One vector is turned by the same rotation once a tick. Each row is the vector after some number of ticks, and that number follows the row.
The counts run from 0 to 385.
[  0   6   0   0  -3   9  11  -9 -12  11  -2  -4 -12  11 -13 -15   4  19
  -5   0 -10  20   2   7   7  12  -7   4   2   2   7   1 -15  10  -7   0
   3  -2   6  -1  11 -21   2 -15  10  -9  -4   1   7  -5   7   5]	267
[ -5   3  -1   8   3   6  10   1 -12   2  -3  -1  -4  20 -14 -15  -1   7
   3   4 -11  16   9  -1  19  16   7   5  10  -4   9   2  -7   6 -20   5
  -1   0   2   1  19  -8   4   4   1 -13   6   6  -5 -17   9  -7]	364
[ -4   7   3   9  -4  -3   6  -1  -2  12  -5   3   2   1 -21  -7  11  -7
  12   7 -14  -1  -3   7  -4  21  -3  12  13   5   4   7  -8   8 -19  12
   4   8  -1  -8  12 -20  -6 -11  -2  -8   6  11  -4  -4  -8 -16]	334
[ 16  -8   5   0   1   2   3   7 -10   6  -7   3  -8  12 -12 -21  11 -12
   7  -2  -7   4   5  19   1  14   1  17  -2   2   3  10  -5  12  -2   4
   2   4 -12  -4   7 -16  -3  -3  12  -6  12   1 -10 -11 -10   1]	271
[ 10   0  -2  -1   1  -4   2   6  -9   2 -14   9  -8  18 -10 -15   1 -14
  11  -2  -2   4  11  21   3  15   8  14   9  -7  -1   4 -11   9  -8  -3
   8   4  -3  -6  12  -1   9  10  12   0   6   9  -5 -11  -8  -2]	75
[ 11  -6   0   6  -1  -2   7  -1  -9  11   7   2  -3   2 -15 -15  11   8
  19  -3 -15   2   7  12  -1  23  -8   9  -7   3   0   6  -6  16  -5   8
  10  12  -2  -6   9 -11   6 -19  -4  -7   1   9   5   0  -1  -4]	59
[ -1  12   5  -1  -7   6  -2   7  -7  14 -11  -5  -4  -2 -21  -6   5 -14
   4   4  -3  13   8   2   7  11  11  15  16   9 -14   4  -5   1  -8   5
  -4  13  -8   2  20  -9   2   3   8   1  -5  12  -1  -8  -8 -11]	221
[-10   7  -4   6   0  -2  15  -7  -5   0 -14  10  -9   6 -15  -1  -3   6
  13  -2  -4   6   6  20  -2  21  -3   9  12  -1  -4   0 -18   2 -15   4
   9   6   3   0   8  -5  14 -10   2  -1  -6  16  11  -3  -3  -6]	225
[  8  -2   4  -3  -2   5   6   0 -17   3  -1   8 -14   8 -11 -13  -1   0
  13  -8   7  21  15   9   9  23   3   9  -3   2  -6   4  -3  10   6  -6
  -3  11   0   8   8 -10  18   9  10  -3  -8   6   6  -5   3   0]	56
[  4   6   3 -12  -3 -13   1   4 -18  15   3   4  -8  -8 -16 -10   7 -10
  11   1  -3   2   7  13  13  16   4  12  -7   3  -4   3 -11  -5  -9   6
   7  14   5   8  12 -12   7 -17   4  -8 -11   8  -3  -8 -11  -9]	281
[  4   0   2  -8   7 -12  16  -2  -5  16  -6   3 -15  -2  -9 -23   3   4
   8  -9   3   9   2  23   6  17  -3  12  -9   5   4   4 -15   2  -1   4
  -2   7   7   2   8 -17  -4 -10  13  -3  -1   3   2 -12 -17  -2]	67
[  1   8  -5 -11   1   4  14   0 -11  10  -5 -13 -10 -16 -12 -15   4 -11
  16   6 -11   4  14   9   7  21  12  18   1   5  -7  -6  -5  -1   2  -1
   4  11   5  -1  15   1  11  -7  -2  -2  -8   6   5  -5 -13   0]	202
[ 14  -5  -8   7   0  -1  13  -1  -8  14   1  -3  -7  -4 -11 -16  11   5
  13   1 -21   4   8   7   5  21   1  10  -3  -2   3  -9 -12  14 -11  10
   9   1   0  -1   7  -5   0 -15  -6 -10   4   1   1  -1  -3   1]	175
[  5   9   3  -1  -5   2  11   4 -12  15   6  -3  -2  -3 -21  -8   2   3
   9  -2  -3  13   2   4  15  19   1   6   3   5  -5   2  -3   3  -5   9
  -3  15   2   9  19  -7  14 -23  -3  -4 -12   4  12 -10  -2 -12]	256
[ -8  -2  -2   5   8  -6  13   3 -10   3 -15   5 -14   8 -12  -6  -2   2
   7  -6   4  13  13  18  14  20  10   5   4   5  -7   1 -14  -2 -12   0
  -6   5  -1  16   7  -6  16   3   8  -4  -4   6   2 -14  -5  -7]	251
[  7  -5   5   4   4  11   9  -1  -8   4   2   5 -15  13  -8 -26   1   8
   6 -11  -6  19  10   8   7  13  -4  16   2  -2   7   2 -12  18  -2   2
   2  -1   3  -3  12 -18  -4   6  15  -4   4   5   2  -3   2   4]	180
[ -2   5  -6  -3   2   5   4   0  -8   0 -16   0 -14   8 -10  -5  -5  -8
   3   5  -8  10  16  17   7  13   7  12  11   0 -11  -1 -14  -5  -8  -8
   4   7  -2  -1  16  -5  19   5   6   3 -13  15  10  -8  -1  -3]	312
[ -3  -5  -3   5   3  -4   0  -3 -15   2  -2   8  -7  15 -15   0   4   8
  -4   3 -11   8   5  17   9  14  -4   3   5   0  -1   5 -15   3 -25   2
   7   4  -6   5   8 -19  14 -11   6  -9  -5  11   4  -7   5  -6]	47
[  3  14   6   2 -10  13   3   7 -13  11  -5   0 -10   1 -13 -12   5 -14
   4   2  -5  16   6  -2  10   2  11  19  15  -3  -6  -1 -11   9 -12  12
  -6   3  -4   5  18 -13  -3   5   4  -3  -1   6  -2  -7  -3  -8]	106
[ 15  -3  -4   4  -1  -1  12   2 -15  10 -16   5 -18  14  -7  -9   5   3
  11 -10  -3  15  13  12   3  21   7  11   5  -3  -6  -5 -14  16  -5  -1
   3  -3  -2   5   3  -6  13   5   5  -6   3   5  -1   0   4   5]	375
[ -9   7   1   4   0  -1  -3   0  -8   9  -9  -3  -3   1 -19   2   1   3
  -3   0  -8  15   5   7  12  16   5   2  12  11 -13   4  -7  -8 -17   1
   1  12  -8   9  12 -16  12  -6   7  -7 -10  13   8  -5   4 -14]	134
[ -1   0   2  -4   6   2   9  -7  -9   7  -4  -1 -10   7 -12 -20   3  15
  -7  -4  -3  17   2  20   9  10  -9   3  -3   9   6   7 -15   2  -3  -2
   3   1   0   4  11 -23   6 -13  14  -5  -8   3  11  -7  -2   4]	268
[ -4   6  -1   1  -2  17  17 -13  -9  -5  -8   1 -11  10  -9 -17  -1   2
   9   2  -8  15  14   8  -4  19  -3  18   9  -3   8   0 -13  11   1  -5
   9  -2   5  -9  11 -16   5   5   2  -5  -1   9   7  -3   4   8]	3
[-15   3   2  -4   9  -3  15  -8  -6  -1 -11   2 -10   1  -9 -16  -2   1
  10  -2   2   8  11  21   4  24   1  12   2   6   4   8  -9  -7  -5  -4
  -4   8   3   6  11 -15   6  -3   7  -3   1  12   5 -17 -13  -8]	128
[  6  -7  -5   9  -1   5   0   2 -13   4   3   4 -15  10 -10  -7   3  11
   3   1 -23  14  12   7  14  10   2  10   5  -7  -2  -1 -19   8 -22   1
   8   1  -8   2  13 -12  13  -7   0  -8  -7   6   6   2  11  -1]	285
[-10  -1  -6   7   8  -2  10   0  -8   4 -13   0  -6   8 -15  -3  -1  11
   1  -1  -3  16   7  15  16  18   6   2   6   2  -4   3 -16  -6 -20   1
  -3   2  -5  12  11  -8  13  -7   6  -7  -6  10   7 -13   1  -7]	250
[  0   0  -2   3   3  10  12  -7  -6  -1 -13  -5  -6   7 -17  -7   0   9
   5  -2  -6  16  10  22   0  22  -2   5   5   6 -11   6  -9   3   0  -7
   4   9  -7   3  11  -9  25 -12   8   3  -7   8  15  -6   1  -2]	348
[  4   5  -7   3  -4   7  16  -2 -14   9   4  -3  -5   2 -14 -12   1   7
  11   4 -14  14   9   1  15  14   6   7   4  -3   6  -4  -9   6 -17  10
   0   7   4   6  16   0  11 -13  -9 -14  -4   1   5 -12   6  -4]	53
[ -2  13   2   7  -8  16   1   3 -10   8   0   4  -8   7 -16  -9   5  -6
   5   5 -12  19   7  -1   8   3   4  21  19  -5  -2   3 -13  13 -17  12
  -2  -1  -2   2  20 -21   3   2   3   0  -5   3   7  -5   3  -7]	107
[  8  10  -2   2  -4  -2  12   3 -12  17 -17  -4  -6  -7 -17  -2   9  -7
  19   2  -4   6   5   6   3  26  14   8   9   9 -18  -6  -4   4  -3   6
   2   6  -3   5   5  -1  11 -10  -2  -7  -1   7  -1  -6 -10  -9]	25
[  9  11  -1  -2 -10   5   2   3 -24   8   9  -1  -4  10 -14 -14   5  -4
  11   3 -13  15   9  -7  13  14   4  10   6  -6   2  -2  -3  15 -14   6
   8  10   4   0  21  -8   5  -4  -4 -13  -5   8  -2  -7  10  -5]	168
[  1  -1  -3  13   1   0  17  -1 -10   5 -11  12  -3   7 -15  -5   7  -2
  18  -1  -8   3   8  13   0  22   0  11   6  -5   2  -2 -15  13 -17  13
   6  -2  -3   5   0  -9   4 -11  -7  -8   7   9  -2  -5  -4  -9]	138
[ -2  -2   0  -2   7 -10  16  -5  -4  11  -8   7 -14   4 -11 -20   1  13
   4  -9  -5  12   3  23   4  19  -7   7  -5   2   7   2 -19   1  -8   0
   6   0   8  -1   9 -15  -2 -11  11  -5   1   6   6  -4  -6   1]	66
[  3   2  -2  -4   1  -3   0   3 -12  13   0  -9  -4  -2 -18 -12  12   0
  -4   8 -10   4  -1  14  14  12  -2   2   1  11   2   6  -9  -3 -14   7
   0  10  -6   4  15 -22   1 -23  10  -9   0   1   1 -14  -9 -11]	158
[ -5  18  -8  -5  -5  11  17 -10 -11   9  -8 -13  -8  -7 -15  -8  -1   4
   6   6 -12  10   7   3   0  16   1  10   8   4  -4 -10 -12  -1  -4   2
  10   7   8  -3  15  -5   9 -18  -2  -7 -11   8  11  -2  -1   0]	115
